One turn moves every row onto another: examples first, then more rows asked:
Fak: [ 31 -13  13  13  -9  13  -1   7 -20  11  -3 -31  34 -11   5  19   7 -16
   9   8 -24  23  11   6 -29  20  13  14  16 -15  -7  -9 -11 -22   6  26
 -13   2  10  -6  27   5 -10  13  -9  23  10  -2  -7  32   9 -10 -26 -10
  11  14 -18   6  30  -9   1   3 -28 -12]
vagu: [ 17 -30  11  24   4  11  23  21  10  17  -1 -48  24 -27   8  21  -5 -11
  17  14 -32  -1   7  23  -7   1  18   8  38  11 -17   4 -16 -26 -15  16
   2  -8  28  -6  15  15  -7  23  -2  18 -14  -8 -32  13  -3   6 -41  -3
   8  23 -11   4  21 -27  36  23 -30 -31]
kof: [ 12  -4  13  42  13  13   1  27  16   8  -7 -34  49  -2   0   2   0 -30
  13  -9   1  28  11   8 -19  10  21   7  44 -16   0   4 -42 -22 -18   5
  -9  -5   9  -5   4  -4 -16  15  -3  25   6  -9  -9   9   7 -32 -37 -12
  -9  17   2  20  11 -21   0  10 -20 -27]
nadad: [ 23  -6   9  22  15  -9  15   6 -22 -21  12 -15  39  -3   8  19  11 -14
  13  -1 -14   5   4   3 -14   8  17  13  22   3   9  -5  -4   5 -11  10
 -18  10  13 -13  11  26 -14  12   8   6  11 -17  -3   4  -8 -32 -27 -16
  21   8 -14   4  -1 -21  12   8 -34 -18]
voko: [  5 -14   2  28  13   2  -1  10 -10  15   5 -33  40 -23  -7  24   7 -28
   6 -15 -20  27  -1   2  -8  12  24  -6  38   8 -12  17  -8   5 -14  -4
  -5 -20  -9  -9  18  -3  13  29   7   5  -8 -25 -12   3   7  -7 -36  19
   9   2 -23  16   4   5  23  30 -25   3]
nesa: [ 29 -30   1  33  -2   3 -23  16   0  17   7 -41  35 -20  18  30  -4  -3
  -5 -17 -11   6   1  15 -17  12   9  -7  39   4 -20   8  -6   1 -10  -8
 -19   3  -2 -16  24  11  -9  20  -5  43  -2  -6 -21  -2 -20   9 -16  13
 -22  23 -25  14  10  -1   8   6 -30 -14]
Saf: [ 10  -2  -8  25  34  -3   5  24  -8  28  20 -34  15 -12   5   4 -36 -12
  35   0 -28   9   1  14  -8  18   4 -16  33   7 -19  -3 -21   4 -11 -12
 -17   2  23 -15  23  18 -13  19  -6  16  -2  -1   7   1  -5 -13  -9 -11
   0  30 -17  21  22 -16  32   4 -10 -14]
Lusa: [ 16  -3  -1  32  16  11  -3  22  14   2  12 -26  22 -19   7  26  -5  -6
   1  -1  -3  11  21  26  -3  25  21   6  22   6  -1   9 -17 -19 -25   7
 -22  18  22 -12  18  20  -4  30 -10  38 -10  -8 -10   8 -15 -24 -21 -16
 -17  17 -15  27  -8  14  -3  21 -36 -40]
gov: [ 19 -26   2  23  24  10  43  17  -2   4  -2 -31  34 -13   6   7  -7 -15
   9 -49 -21   5   7  20 -13  -3  14   3  29   9 -13  -2 -20   0 -13 -11
 -19  -9  -5 -10  23  15  -3  20  17  13  10 -10  -5  14  -6 -23  -1  -3
 -16  17 -17   5   9 -35  14   6 -21 -10]
Navo: [ 19 -24   7  25   5   8  15  18  -2  -7  -2   2  29 -10   8  10  -5 -11
  11 -14  -9  13   4  22 -13  30  22   3  29   9 -15   6 -16  -7 -13  24
 -17 -21   8 -12  20  11  -8  29 -24   1 -12  -6  -5  12  -8 -42   5   2
  -2  20 -14  10   1 -29 -12  22 -24 -28]
Fozub: [ 12 -22  -3  17  13  26  -9   9 -12   8  12 -46  31 -10 -13   3 -12   9
   9  -6 -25   6   1  19   4  22  18   6  64   9 -13  -3   3  -3  -8   9
 -18   0  24 -21   4  25  -1  14 -28  31 -15 -25  -8  15  -3 -22 -21  -2
 -14   9 -23   7   6  11   6   9 -24 -20]
gezu: [ 14 -15 -17  10  12  19  -3  19   8  17   8 -40  32  -1  17 -10   5  -6
  24 -15 -33  12 -15  25 -16  10   7  31  26  14 -11  -3 -27  -9  -6   1
 -15 -24  10 -14   3  17 -11  43  -3   8   4 -25 -21  12  -6 -13  -1  -9
 -11  16  -7  -1 -14   5  19   6 -33 -22]
vami: [ 22 -39  -5  34  -3  13 -16  26  18   8  -7 -37  26 -14   8  18 -14   3
  24  -6 -16  -3  13   1  -7  15  10 -17  29  -3   7  20 -16  -7 -28  15
   1  -9   7 -22  20  11   3   7  14  22  10  -7 -24   8   6 -25 -32   3
  -2  26 -22  11 -23   8  11  10 -33  11]
mefi: [ 22 -22  19  29  17   9   0  21   4  17  -1 -37  26 -19   9   9  -8 -22
   4 -15 -11   4  10   6 -10   8   7 -15  26   4 -17 -12  18 -13 -35  30
  -9  11   5 -11  19  19   0  23  18  27 -21   3 -16  32  -1 -29 -10   3
   1  17 -15  24  19 -28   8  14 -41 -24]
bufov: [  9 -17  14  31  -5   3   4  17  22  21  13 -52  34   5  24  -5   0 -25
  22 -18 -12  15  26  -7  -5  17  34   5  26   3  -7   7 -19  12 -27  20
   3 -17  11 -21  21   8   1   4  14  15  28  -5  -6  19   7   5 -22  -2
 -13  11  -8  -1   4  -7   0  15 -34 -18]
liko: [ 16 -25   3   7  -1   7   4  14  -5  32  -1  -5  27 -17   3   6 -12 -12
  16 -10 -27   0   9  36 -26  17  22   2  36   9 -10  13 -15 -14 -15   4
 -29   9   9 -14  16   6  -2   9 -25  59   7  -5  -2  19  -1  -8 -11  -8
  -6  20 -11  14  11  17  31  13 -24 -16]
Bidi: [ -3 -29   0  20   0  12   0  41  17   4  10 -41  31 -17   0  -3 -31 -20
  30  -2 -29   1   2  -1 -13  20  33   4  47   2   4  13 -25   6   0  10
   3 -14  10   0  16  14  18  -7  -9  19  15  -8  -1  -5   1 -30 -20 -13
   8  20 -29  20  10   5  30  10 -28 -12]
zuvef: [ -1 -22   6  39   7  25   8  14 -12  20 -12 -25  34 -13  -5  10   1 -12
  20 -14 -18  18  16  25  -4   6  11 -15  47  14 -18  11 -43 -12 -23  10
 -15 -10   9 -10  -1  -3  -3  21  10   3  18   2 -18  22  -6  -5 -16   1
 -12   6   4  30 -13 -13  23   5 -20 -18]
tomu: [ 16 -15   9   7   8 -10  -5  41   8  22  20 -31  27 -10  13  20  -2 -15
  19  17 -28  25   5   6 -10  26  23  33  18   4  -5  -2 -32 -14  -6  -4
 -10   7   5 -10  26  15  -6   4  11  12   3 -11   5   7   1   0 -22 -10
   1  -4  -8   9  10  -9  35  25 -24 -12]
duku: [ 20 -28   5  14  22  20  -7  12 -11  14  20 -13  32  -7   3  13 -10 -23
  16   3  -7  15   9  17 -11 -11   4  -9  10  25  -1   5 -15 -22 -19   2
 -23   0  18 -11  30  25   5  32  24  25   8  -1 -17  29  -3 -23  -7 -10
  17  12 -10  13  21   9  11  18 -41 -13]
gasof: [ 28 -30   0   7   6  29  -2  38  16  24   6 -44  43 -10  -3   1  -2 -24
  10   3 -16   6   1  -7   4  20  24  -1  35   9   6  -2 -18  -4  -2  -3
  -6  -7  -1 -24  21  27  11  32   0  19 -11 -10  -3  26   6  -8 -23   3
  22  -6 -28   4  10   7  20  20  -9 -21]
Kuv: [ 25 -28  -7  15   5  -3  -9  20   2   7  -7 -34  48 -19  17  -3   9 -16
   5   7 -31  -5  -8  14 -23  17  25   7  34  -2 -10   5  -8  -5 -15  23
  -2 -17  13   1   4  17 -13  19 -14  10   1 -14 -22   4 -26  -9 -34 -18
  -4  47 -24  10 -12 -20  27   4 -35 -25]
pup: [ 14 -13  12  30  10  12  -9  -1   3  13  -4 -36   7 -13   6   2  11 -12
  21  -8 -31  -6   6   4 -26   7  15   6  25   9  -9 -17 -13 -23 -18  -6
 -23 -15  14 -20  11   9 -14  26  -4  36  22 -13 -23   1  23 -28 -10  10
  14  17  -6  11 -16   3  25   5 -42 -23]
livu: [ 15 -30  -6  21  11  25   2   6   3  10  16 -33  30 -21   1  -8   0 -16
  12  -2 -30  10  14  18 -14  31  33  -1  23  -1  -3  -3  -2  -7 -10  29
 -20 -17  13 -31  18  28  -5   4  14  25   6 -12  -4  15  12 -19 -44 -13
  -7  -2 -15  10  14 -19   7  -9 -15  14]
dif: [ 14 -31  13  27   8   9  -3  12   3  17  -7 -41  38 -11   6  -5 -14 -29
  10  -2 -14   1  -2  14 -10  -2   9 -14  45  24 -26   2 -27   8 -11  44
  11   6  12  -9  24  28   8  18 -14  15  -2   0  -6  25 -17 -12 -15   9
 -21  26 -12   3  13 -12   3  -4 -19 -21]
pasi: [ 21 -31   3  24  21   5 -35  16   5  20  16  -3  33  -9   3   3  -4 -14
  19   8 -18   4   3  -4  -1  14  18   6  28   5 -16  -1 -19 -23 -18   2
  -9  -7  20 -13  12  32  -2  22  -8  16  14 -22  13  38  -1 -37 -16  -3
  -4  16 -12  29 -11  11  28  15 -24 -11]
zunob: [  3 -28  20  28   6   9  -2  12   6   1   9 -46  15 -27  20   9   1 -27
  23   1 -31  13  -1  -3  -3  24  23   0  43  -5  -5  10 -21  22  -2  -2
 -15   2   3   0  15  13   8  22  -6  -3   3 -13   4  12   8 -29 -29   5
  24  22   3 -10  12  -4   0  17 -20  -5]
dalo: [  9 -19  21  21  20   8   6   7  23  18  -9 -41  28  -2   7   1   3   0
  22 -22 -33  20  12  15 -28   3  19  11  17   2 -21   6   4  -1  -6  -9
   8  22  14 -18  12  15   0  16   9  22   0 -10  14  11 -26  -7 -10  -2
  -1  15  -4  20  20   1  29   6 -39 -19]
suvo: [ 19 -20   6  26  21   9  34  19   0 -14  16  -4  23   6   6   2  -8 -16
  18  16 -24   5   3   1  -8   8  20   4  36   7 -16   5 -11 -17 -11  12
 -20 -11   9  -7  16   6  -4  22  16  15   9 -15 -21  17  -3  -2 -24 -20
   1  22 -12  25  -5 -13 -14  23 -20  12]
zipi: [ 15 -18  20  29  14  10  16   6  22  -9  -4 -49   2 -11 -10   2  -5 -11
  26 -27 -24  20   7  -3  -2  15  16  -6  51  11 -21  -1 -20 -13 -15  14
   3  -1  14 -11  18   4  -4  -1   9  19  20  -4 -15  -1  -1  -1 -31  13
 -12  27 -22  26  -2  -3  13  -1 -22 -16]
mago: [ -4 -16   2  26  28 -20   3  15   7  16  19 -17  26 -11 -10  30  -8 -22
  16 -12 -12   2   7   0   2 -16   5   7  21  -1 -21  -1   1 -15 -17  19
  -7   5  12 -17  10   9 -12   2 -13  20   1 -18  -9  -5   0   3 -28 -14
  -6  22 -21  16   6   4  28  12 -30 -11]
lalop: [  7 -25   8  15  13  12  12  14   0  16   2 -28  42  -3  15  13  14 -21
  23   6 -14  16   4   6 -18  18  30  -7  22  -8 -39  11 -24 -17   7  -1
 -39 -12   7 -12  28  24  -7   1   1   7   9 -21   5  17   8 -30 -36  -4
  -5  12 -22  19  16 -22  26  21 -14   1]
Sepi: [ 13 -18  14  27  30   4 -16  18   5 -18  -5 -41  25 -12   4  -7 -13 -21
  19  -9 -15  12   3   2 -16   2  15   4  25   9 -18  -3 -14  17 -16  -1
   3   3  37  -2  19  18 -12  25 -21  45  15  -6   2 -13  -4 -29 -21 -12
 -14   9 -13  15  14 -14  11  26 -28  -5]
kuf: [ 11 -28   9  42  12  22  13  15  15  30  -3 -40  17 -26   4  19 -20 -23
  22   8 -16 -15  19  16 -11   6  19   3  28  17  -1  -5 -17 -11 -10   1
 -18 -20  20 -13  39  27  13  32  -2  32   9 -28 -16   0   5 -27 -18  -5
   8  22 -34  11   3 -22  10  10 -36 -35]
duga: [  8 -16   0  32  25   6  22  34   3  12  -8 -26  34  -8   3 -19  -5 -21
  13 -23 -11  11  11  -7 -22   5  33  -3  40  12   5  25 -23 -12 -25   5
 -16 -10  -1  -5   8   0  -6  12  21   3 -21  -4  -9  22  13 -14 -17  -9
   8  20 -19  19   6  -9  12 -10 -44 -15]
gupi: [ 23 -15  13  41  12   6   0  24 -17  15   8 -31  37 -18  10   9  -6   6
  12 -18 -17 -17   9  25 -12   2  13 -13  52  -9  -9  19 -22  -3 -13   7
 -11   4  23 -28   2  24   4  32   3  34  -4   5 -15  17 -16 -19 -16 -16
  -3   1  -7   1  18   3  30  14 -28 -37]
mifek: [ 19 -12  -4  47   1   7  -5  19  -1   1  19 -23  23  -5  12   5 -13   0
  41  -9 -17  -7  12   6 -27  15  25 -19  39 -15  -5   5 -33  -3 -20   2
  -6 -17  19 -22  29   7   3   8  11  -1   3 -11   3  18 -17  -2  -8   1
   1  22 -11 -11   0 -12   4  30 -22 -13]
zud: [  5 -36  -5  28   2   7 -22  15  11  10   8 -46  33   2   9  18 -19 -18
  19  -2 -28  20  -9  12 -20  21  10   6  37  13 -23   8 -17  -8 -11   7
  -4  -3  14   3  15  12  -7  11 -24   8  -5  16 -17  37  -3 -28 -19   6
 -10  36   8  21   2  11  27  11 -15  -3]
loz: [ -2 -39   0  19  28  -4   6  -1   3  11  23 -35  36 -18 -13 -10 -18 -28
  12 -11 -31  -4   0  12  -9  -2  19  20  25  -2   9  12  -6  -2 -21  -1
  -9  -6  11 -15   9  30   0   7  15  31 -14  12   1   2 -30 -20 -20 -17
  -3  15 -11   9   2  -6   5   6 -18 -26]
pom: [ 16 -20   1  19  21  11  31  18  37   7 -23  -9  27   4   1   5   0 -18
  10   4 -25   5  10  20 -13  35  20   3  36   9 -15  10 -13  -2 -14   9
 -12   6 -12 -11  17  11  -3  23  -6  12   7  -3  -7  14   0  -9  -3 -10
  20  20 -14  -3  28   7   4  18 -28  -5]

loz goes to dalo
Navo goes to zuvef
zipi goes to Bidi
Now find these:
kuf goes to vagu
suvo goes to duga
Lusa goes to gupi
duku goes to mefi
mifek goes to voko

One turn moves every row onto another: examples first, then more rows asked:
Vulo: [  3  10   5  17 -19  -5   6  -9  -6   4  16 -15 -17   8  -4   7   8  -3
 -17   1 -23  13]
rapa: [-16  13   7 -22  -1  28  -5  -5  -6  -8   1   1  -7   0  -7  -3   7 -13
  16  -2  -2  -2]
lator: [ -9  -1 -20  -9 -10 -24  -3  -2   5  -8  -1   2  18   4 -22  -1   9  13
  -9  -2   3  -1]
Rer: [-11   6  17   1 -13  -5  20  -5  -5  -3 -13  -4   8 -13 -20  15   0   2
 -12  -5 -15   9]
kol: [  4 -19   2   3   1   7   6  -3   5  -2  -3  13 -16  24   3   6   6  -9
 -10  -1  13 -22]
Riv: [-13   2 -12 -19 -24 -11 -10  -5   4 -10   6   2  12   4 -22   6  15   7
 -17   1   2  -4]
daso: [ -6  -2 -12 -19 -21 -21  -8  -6  -2  -4   6   1  16  -2 -23   3   4  12
  -9   0   7  -4]
dufo: [  0  -9   5 -18  14   5  -8 -10   0   1  -4  16  17  -8   4  -5  -9   1
   5   4  21 -14]
rut: [ 14   3  -7  27  -8  -8 -10  10  -4 -15  -4   3  -3  -2  22   7  -2   1
 -20   4   9   2]
Satom: [  1  -4  -3 -14  15  -3  -6 -10  -7   5 -11   8  13  -6   9  -2 -12   5
   0  -2  21 -22]
Nabef: [  6  13  -6   7  21  13   3  -1   0   8  -2 -24 -22  -5  16  -5   2 -13
   1  -9   0  -4]
Kirol: [  8   5  -8   4  22  15  -2  -8  -6   9  -9 -19 -12 -10  20  -5  -6 -10
  -2  -6   3 -10]
gebit: [ 14  -4   0  23 -10 -12  -1   1   3  -8  -4   0   0  10  15  14  -7   9
 -22  12  13  -7]
Tivun: [ -1  11   0  17 -11  -7   5  -9   1   1  14 -19 -11   7 -16   3  11 -10
 -11   0 -25  16]
taz: [  1  18   6  10  -9   0  -4 -12 -12  11  23 -13  -6  11  -4   3  17  -6
  -1   4 -22  15]
Guv: [ 10   7  -1  12  21  15  10  -4   1   4  -2 -10 -20  -5  20  -4  -2 -17
  -6  -4  -7   4]
Burid: [  6  18   6  19  -6  -3  -5 -12  -3   8  19 -12 -10   9   0  10  10   0
 -13   4 -24  11]
Zat: [-10   7 -13  -4 -14 -25   1  -6   5  -9   5   1  10   4 -30   3   8   4
 -11  -3  -4   5]
vapo: [ -8  -6   8  -8  11   2  -2 -21   0  -5  -2  13  15  -7   1   3  -7  11
   6   0  21 -17]
nidaf: [ 11   8  -5  13  17  15   2   0  -6  -4  -5  -6 -22 -10  24   0  -7 -12
   2  -4   3   5]
Farum: [ -2   4  13  -7 -16  -7 -11   8 -17   4   0 -14  10 -15   3   6   9  -1
   9   6 -12  26]
Kapuz: [ 16  -9 -11  16 -15 -12  -6   4   1 -13   0   1   3  11  11   9  -4   5
 -28   8   5  -6]
zuk: [ 16 -12 -12  -3  13  -5 -21 -21  -9  16   9   4  -9   8  11   2  -3 -18
  -2   4   7 -10]
Boken: [-16   7  11 -20   1  16  -8  -9  -8   3  14   1  -2  -3  -8  -6  16  -7
  19  -5 -11   6]
Ton: [  7  -7 -16  15   9  -7   2  -3  13   2   1  20  -8  -2   9   7   8 -19
  -5  -2  17  13]
Debaz: [-16  12  10 -22   0  18   0  -5  -7   3   5   2 -12 -10  -5  -9   9 -12
  17  -5  -2   9]
vonum: [  1   2   3 -29 -11   3  -5  -1 -11  -4  -4 -23  -7 -13  -8  15   9  12
 -10  -6 -15  -5]
Gab: [  3   0  -9  24 -17 -13 -15   6  -7 -16  -1   2  -1   8  13   8  -4   2
 -25   9   7   1]
Munol: [-22  10   1 -31  -8  20  -6  -7  -2  -7   6   0  -7   4 -13   1  12  -4
  10  -1  -2   0]
zok: [ -3 -11  11   0   9  -2  -2 -11   6  -6  -9  10  13  -2   6   3 -14  13
  -1   4  20 -21]

zuk goes to Farum
rapa goes to Nabef
Now find these:
Guv goes to Vulo
Satom goes to Boken
Munol goes to Kirol

